Each path below is one point turned by a fixed rotation once a step. After each direction that follows a path, write how fast that rotation turns it, in degrees each step (0 if it stays still).
Each turn is a multiple of 5 degrees from 10 to 175, or 0.
Each row of a path follows its step; steps can be skipped.

step 6: -1.14, +0.43, +0.37, -1.80, -1.14, -1.90, +0.13, -1.64, -0.61, -0.38, +0.91, +3.47, -0.02, -1.36, -0.74, -0.04, +1.47, +1.32, +0.54, +2.12, +1.48, +0.71, +1.57, -1.72, +1.86, +2.13, +1.85, +1.80, -1.20, -1.61, -0.50, +0.00, +0.59, -1.67, +1.47, -1.45, -2.08, +1.04, -0.59, -2.42, -1.98, +0.03, +1.49, +0.18, +3.74, +0.50
step 9: -2.61, +0.77, +1.94, +0.24, -1.01, +0.03, -0.27, -1.01, +0.40, -2.17, +0.11, +2.02, +0.70, +0.39, -1.49, +0.52, +0.36, +2.88, -2.65, -1.00, -0.66, +1.28, +0.11, -1.44, +3.16, -0.06, +0.54, +1.98, -1.91, -0.58, -2.47, -0.62, +0.16, -0.60, +0.32, -2.40, -1.62, -1.75, -0.66, -1.49, -1.53, +3.42, +0.61, -1.45, -0.93, -0.69
step 16: -2.75, +2.07, +0.91, +0.12, +0.89, +2.66, +0.88, -1.52, -1.04, -2.42, -0.05, +0.54, +0.89, -1.77, +2.79, -0.21, +1.34, +1.28, -0.69, -0.39, -0.48, +0.06, -1.42, +0.30, -0.99, +1.32, +0.87, -1.16, +0.28, -2.15, +1.31, -1.55, -0.68, +0.08, +1.89, -1.35, -0.57, -0.02, +1.07, +1.86, +0.99, +2.73, +3.74, +1.01, -1.86, -1.45
step 19: -0.82, +0.78, -0.86, -1.69, -0.29, -1.55, +3.92, -0.09, -0.81, -0.65, +0.64, +0.85, +0.52, +0.72, +1.98, -0.66, +0.61, +1.06, +2.01, +1.56, +3.69, +0.63, -0.20, +0.80, +0.91, +1.55, -0.57, -0.94, -0.55, -0.68, -0.54, -2.34, -0.99, -0.21, +2.09, -0.84, -1.29, +2.56, -0.12, +2.72, +0.41, +2.27, +3.30, +0.53, +0.63, +0.63
step 20: -2.81, +1.13, -1.05, -0.35, -3.34, +0.18, +0.73, -0.29, -0.97, +0.06, +0.53, +2.86, -0.85, -1.06, +0.89, -1.09, +1.90, +1.23, -0.40, +2.74, +0.68, -0.12, +1.45, +0.26, +2.60, -0.64, +1.63, -1.27, +1.05, +0.93, -0.60, +2.22, -2.01, -0.49, -0.95, -1.18, -2.73, +0.89, -0.73, +1.38, -1.71, +1.29, +3.27, +0.77, -1.03, +0.23
step 21: -1.37, +1.13, +0.15, -1.08, -0.54, +0.14, -0.55, -1.35, +0.67, +0.71, -2.54, +0.43, +0.98, -2.62, +0.35, -1.21, +1.10, -0.27, +0.15, -0.09, +0.04, -0.53, +2.46, -0.54, +1.88, +0.72, -1.50, +2.01, +1.45, -0.80, -0.46, +2.09, -1.12, -2.18, +3.36, -2.47, -1.57, -1.44, -0.55, -1.61, -1.16, +1.60, +3.84, +1.45, -0.06, -1.91
step 26: -2.73, +1.53, +1.31, -1.57, -1.32, +1.41, -0.36, +0.02, +2.55, +0.99, -2.46, +1.70, -1.18, +0.86, -1.82, -0.23, -1.39, +0.13, -0.69, +1.23, +2.00, -0.82, +0.56, -1.16, +2.76, -2.23, -0.91, +0.31, -2.27, +0.81, -0.65, -0.66, -0.34, -1.88, -0.65, -0.76, -0.49, +1.11, -0.93, -0.97, +0.15, +3.06, +3.28, -1.00, +1.77, +1.41
-0.58, +0.32, +0.04, -0.34, -0.02, +0.34, +0.18, +0.51, +0.63, -0.18, +0.63, +0.47, +0.87, -0.29, +0.46, -0.91, -0.13, -0.22, -0.54, -0.78, -0.69, +0.15, -0.47, -0.08, +0.67, -0.30, -0.39, -0.42, +0.11, +0.13, -0.52, -0.03, -0.73, -0.74, +0.27, -0.15, +0.31, +0.15, -0.29, -0.22, +0.08, -0.74, -0.63, +0.53, -0.19, -0.95	55
+0.62, -0.20, -0.52, +0.72, -0.64, -0.82, +0.07, +0.67, -0.86, -0.19, -0.04, -0.52, +0.15, -0.14, -0.32, -0.14, -1.18, +0.94, -0.33, +0.11, +0.07, +0.14, -0.21, -0.19, +0.40, +0.12, -0.25, -0.36, -0.17, +0.44, -0.72, -0.21, -0.44, -0.16, +0.51, -0.34, -0.37, -0.30, -0.52, +1.02, +0.07, +0.50, -0.47, -0.10, -0.31, +0.14	70
+0.13, +0.40, +0.95, +0.06, +0.06, +0.44, +0.03, -0.31, +0.58, -0.29, -0.64, -0.32, +0.50, +0.44, -0.13, -0.35, +0.17, -0.35, +0.20, +0.66, +0.20, +0.33, -0.10, +0.63, -0.24, +0.61, +0.37, -1.09, -0.11, +1.40, +0.07, -0.68, -0.20, +0.18, +0.49, +0.46, -0.67, +0.07, -0.31, -0.02, -0.83, +0.00, -0.36, -0.20, -0.32, +0.06	95
+0.00, +0.16, -0.44, +0.39, +0.56, +0.44, -0.26, -0.36, -0.46, +0.21, +0.73, -0.77, +0.52, +0.11, +0.25, -0.03, +0.19, -0.73, +0.54, +0.18, +0.32, +0.74, +0.37, -0.90, +0.31, +0.43, +0.23, -0.45, -0.24, +0.25, -0.90, +0.74, +0.65, -0.17, +1.08, -0.01, +0.36, -0.13, +0.15, +0.19, +0.35, -0.40, +0.45, -0.47, +0.69, -0.15	170
-0.46, -0.31, -0.10, +0.36, +0.16, -0.17, -0.49, +0.17, +0.44, +0.41, -0.32, +0.11, -0.24, +0.82, +0.65, +0.03, -0.10, -0.50, -0.59, +0.34, +0.22, -1.15, -0.34, +0.11, -0.15, -0.63, +0.79, +0.09, -0.47, +0.93, -0.59, +1.10, -0.31, +0.44, -0.45, -0.73, -0.38, -0.73, -0.26, +0.16, +0.26, -0.11, +0.03, +0.14, +0.24, -0.24	135
+0.61, +0.32, +0.56, -0.26, -0.09, +0.27, +0.39, +0.44, +0.97, +0.05, -0.12, +0.02, +0.19, +0.31, -0.83, -0.27, +0.67, +0.41, -0.08, +1.09, -0.03, -0.10, -0.30, -0.03, +0.15, +0.04, -0.62, +1.22, -0.57, -0.24, -0.49, +0.20, +0.21, +0.10, +0.29, +0.20, +0.49, -0.26, -0.09, +0.43, +0.51, +0.40, -0.69, -0.65, +0.62, -0.59	85
